One turn sends every row of this set to another row. A few are shown first. Where does it send the rows asked after them?
K658: [  0  -5   5   2  10  11  -1   0   5 -19  -6  -2  -9  -1   8]
K212: [ -4  -2  -4   5   4   4  -3  -9  20 -10   3  -8  -1  -2  -1]
K178: [  4  -7   5 -18   4 -12   0 -10   6 -19   6  -1 -13   7  -5]
K880: [  5   3   5 -13 -14   5   9  -7   2  -6  -1 -11  -7   6  -6]
K62: [ -1   0  -2   6   2   2  -6 -10  23 -11   1 -10  -1  -2   2]
K225: [ -8   0   2  -3  19   7  -5   1   8 -11   0  -1  -6  -2   7]
K356: [  1  -1  -2   7   0   4  -4 -10  21 -12   0  -9  -2  -2   2]
K311: [  4  -7   4 -19   5 -12   0 -10   6 -17   8  -1 -12   7  -4]
K124: [  5  -5   4 -20   5 -14  -3 -10   8 -17   7  -2 -12   7  -3]
K757: [  0   9  -1 -24   6   4  -1  -9  -1 -11 -14 -15  -5   5   5]
K35: [ -3  -3  -3   7   1   5  -2 -10  19 -12   1  -8  -2  -3  -1]
K423: [  2   4   6  -3  13   5  -9   0  12 -14  -6  -4  -6  -1  14]
K299: [ -3   2  -2 -21   6   7   5  -8  -7 -13 -13 -12  -6   4   1]
K597: [  7  11   5 -20  -9   0   0  -8  11  -1   1 -12  -3   5   0]
K859: [  7  -5   5 -19   4 -13  -2 -10   7 -18   6  -2 -13   6  -2]
K97: [ -5   6   0 -18  -5   2   6  -7   4   1   7 -11  -3   3  -8]
K200: [  4  -1   6   0  10   7  -5   1  10 -17  -7  -3  -9  -1  12]
K885: [ -6   4  -3 -23   8   6   3  -8  -6 -11 -11 -13  -4   3   0]
K34: [ -6  -5   2   0  15  10  -1   1   5 -15  -2  -1  -8  -2   5]
K615: [ -4   8  -2 -25   9   4   0  -9  -3 -10 -12 -13  -3   3   3]
K284: [ 10   8   7 -15 -14   2   4  -8   7  -5  -2 -13  -6   6   0]
K182: [ -4  -1  -4   5   3   3  -5 -10  22 -10   3  -9  -1  -3   1]
K83: [  3   7   1 -22   4   5   1  -9  -3 -13 -16 -13  -6   4   5]
K449: [  1   3   0 -21   3   6   4  -9  -6 -15 -15 -13  -7   5   3]
K745: [  0  -3  -2   7   0   5  -2  -9  20 -14   0  -7  -2  -2   0]
K577: [ -4   3   3  -6  18   5  -9   0  13 -11  -2  -3  -5  -2  11]
K694: [  4  -5   3 -20   6 -14  -2 -10   7 -16   7  -1 -13   6  -4]
K797: [ -2   2   1 -15  -9   6  10  -7   1  -3   4 -10  -5   4  -8]
K6: [  7  -6   5 -18   3 -12  -1 -10   6 -19   6  -1 -13   6  -3]
K909: [  0  11   2 -20  -5   0   0  -7   9   2   5 -12  -3   4  -3]

K423 moves to K577
K311 moves to K178
K757 moves to K615
Now find these:
K62 moves to K182
K284 moves to K597

One turn sends every row of this set to another row. A few are shown first. Where does it send the rows asked after them?
K603: [  0  -6  -7  -9   0 -11  -1 -11  -1  -8   4  -6   3   0 -13  -9  -1  -2
 -12  -8  -3  -1   3  -1  20 -17 -11]
K16: [ -4   0   0  -7  -1  -5  -3 -12  -2  -7  -2  -5   7   6 -10 -12  -6  -8
 -14 -10  -3  -1   8  -7  19 -20  -9]
K594: [ -4  -3   5   2   6  -4  -3   3   2 -18   3  -6   1  -1   2   0  -9   6
  21  -8  11  10  -4  -9  -7 -19   4]
K895: [ -6  -2  -5  -5  -1  -9  -3 -10  -3  -7   4  -8   1   0 -13  -9  -6  -4
 -15 -12  -2  -2   5  -3  17 -22 -10]
K682: [ -9 -10   0   7  10 -12   0  -6   6 -10 -10 -12   3   1   1   7   6   4
   4 -16  -5   2 -13  -9   1  -3  10]
K433: [ -6   0  -3  -4   0  -6  -3 -11  -3  -7   2  -6   4   2 -11  -9  -9  -8
 -15 -12  -2  -1   7  -5  18 -21  -8]
K389: [ -5   4   6  -3   1  -3  -7  -1   3 -14  11  -2   1   1   2 -10 -11   2
   7  -9   4  15   1 -16  -8 -23  -2]
K160: [ -8  -9   2  -1  -2   2   0  -5  -1  -8 -16 -15   5  -7  -1   7   3   0
  15 -11   5   1  -1   0  17  -5   3]
K119: [ -4   5  10  -6   1  -1  -6  -3   3 -15   8   1   6   5   3 -13  -7   3
   8  -6   4  14   2 -17  -8 -21  -4]
K794: [ -5   0   8   1   7   1  -4   2   2 -18  -2  -3   5   4   6  -1 -12   2
  19  -7   9  13  -1 -13  -6 -17   6]
K135: [ -4  -5   7  -2   5  -4  -4   2   3 -19   3  -3   1   2   4  -2  -6   9
  23  -6  11   9  -4  -9  -7 -18   3]
K732: [ -5   4   7  -4   1  -3  -7   0   4 -15  14  -2   0  -1   0  -9  -9   5
   8 -10   5  14   1 -15  -8 -23  -3]
K162: [ -1  -3  -8  -6   1  -7  -1 -11  -2  -7   0  -8   6   1 -11  -7  -6  -8
 -15  -9  -3   2   4  -5  19 -17  -9]
K832: [ -9 -10   3  -1  -1   2   1  -5   0  -9 -15 -15   5  -8  -1   8   4   1
  15 -11   5   0  -1   0  17  -5   4]
K558: [ -7  -9   3   3   8 -12  -1  -7   7 -10 -14  -9   7   6   2   5   7   4
   6 -13  -6   2 -10  -9   2  -1   9]
K773: [ -5  -2   1 -10  -2  -6  -2 -12  -2  -7   0  -2   7   7 -10 -13  -2  -3
 -12  -8  -3  -2   7  -4  19 -20 -10]
K624: [  0  -5  -9  -6   0  -9  -1 -10  -2  -7   3  -8   3  -1 -12  -7  -4  -5
 -14  -8  -2   1   4  -3  19 -17 -10]
K799: [ -4   6   8  -5   1   0  -7  -1   3 -14   9  -1   4   4   3 -11 -12   1
   7  -9   5  15   3 -16  -7 -22  -2]
K513: [ -4   2   8  -5   1  -5  -6  -2   4 -14  12   0   0   2   1 -11  -5   7
  11  -8   5  12   0 -14  -7 -23  -4]
K635: [ -8  -9   3  -1  -2   2   1  -5  -1  -8 -17 -14   6  -6  -1   8   4  -1
  16 -11   4   1   0  -1  18  -5   4]
K453: [ -8 -12   1   5  10 -13   0  -5   6 -12 -11 -10   4   2   0   4   8   6
   7 -15  -5   1 -12  -8   1  -3   8]
K4: [ -7  -8   3   5  10 -11  -1  -7   5 -10 -15  -9   7   5   3   6   5   1
   4 -15  -5   4 -10 -11   2  -1  11]
K13: [ -5   0   6   3   7  -1  -3   3   2 -17   0  -6   2   1   4   0 -13   3
  19  -8   9  11  -3 -11  -8 -18   5]
K534: [ -9  -9   2  -1  -2   3   0  -6  -2  -7 -16 -14   6  -7  -1   9   4   0
  15 -11   5   1   0   0  17  -4   4]
K981: [ -8  -9   1   8  10 -11  -1  -6   5 -11 -13 -11   4   3   2   7   3   2
   4 -16  -5   4 -11  -9   2  -3   9]
K279: [ -4   0   9  -2   5   0  -4   0   4 -18  -3   0   7   7   6  -2  -9   5
  19  -4   8  11  -1 -12  -6 -16   5]
K802: [  0  -6  -6 -11  -1 -10   0 -12  -1  -7   2  -5   6   3 -12 -10   0  -3
 -12  -6  -3  -1   4  -3  20 -17 -11]
K359: [ -7  -9   2  -2  -2   2   1  -5  -2  -7 -16 -13   6  -7  -1   9   5   1
  16 -11   5   0   0   0  17  -4   2]
K835: [ -5  -4  -1 -10  -1  -9  -3 -12  -2  -8   3  -3   4   4 -13 -13  -1  -1
 -12  -9  -1  -3   5  -3  19 -21 -11]
K865: [ -6 -10   2   3   8 -12   0  -7   6 -10 -12  -8   6   4   1   5   8   6
   6 -13  -6   2 -12  -9   1  -2   9]
K786: [ -1  -3  -5  -8   0  -7  -1 -12  -2  -6  -3  -6   8   3 -10  -8  -5  -7
 -15  -7  -4   2   6  -5  20 -16 -10]
K776: [  0  -4  -5 -10   0  -8   0 -13  -1  -7  -2  -5   8   4 -10 -10  -1  -5
 -13  -5  -3   0   5  -5  21 -16 -11]
K902: [ -4  -4  10  -3   5  -1  -2   1   4 -19  -1   0   5   6   4  -3  -5   8
  23  -3   9   9  -3 -10  -6 -17   2]
K736: [ -6  -4  -2  -8  -1 -10  -3 -11  -2  -8   5  -5   1   1 -13 -12  -1  -1
 -12 -10  -1  -4   4  -1  18 -22 -11]
K229: [ -4   2  10  -9   0  -3  -6  -2   4 -15  11   0   3   4   2 -12  -5   6
  10  -6   4  13   2 -14  -7 -22  -4]
K672: [ -7 -10   2  -1  -2   2   0  -5  -1  -8 -16 -16   6  -7   0   8   4   0
  16 -10   5   0  -1  -1  16  -5   3]

K902 moves to K135
K635 moves to K359
Now find these:
K433 moves to K16

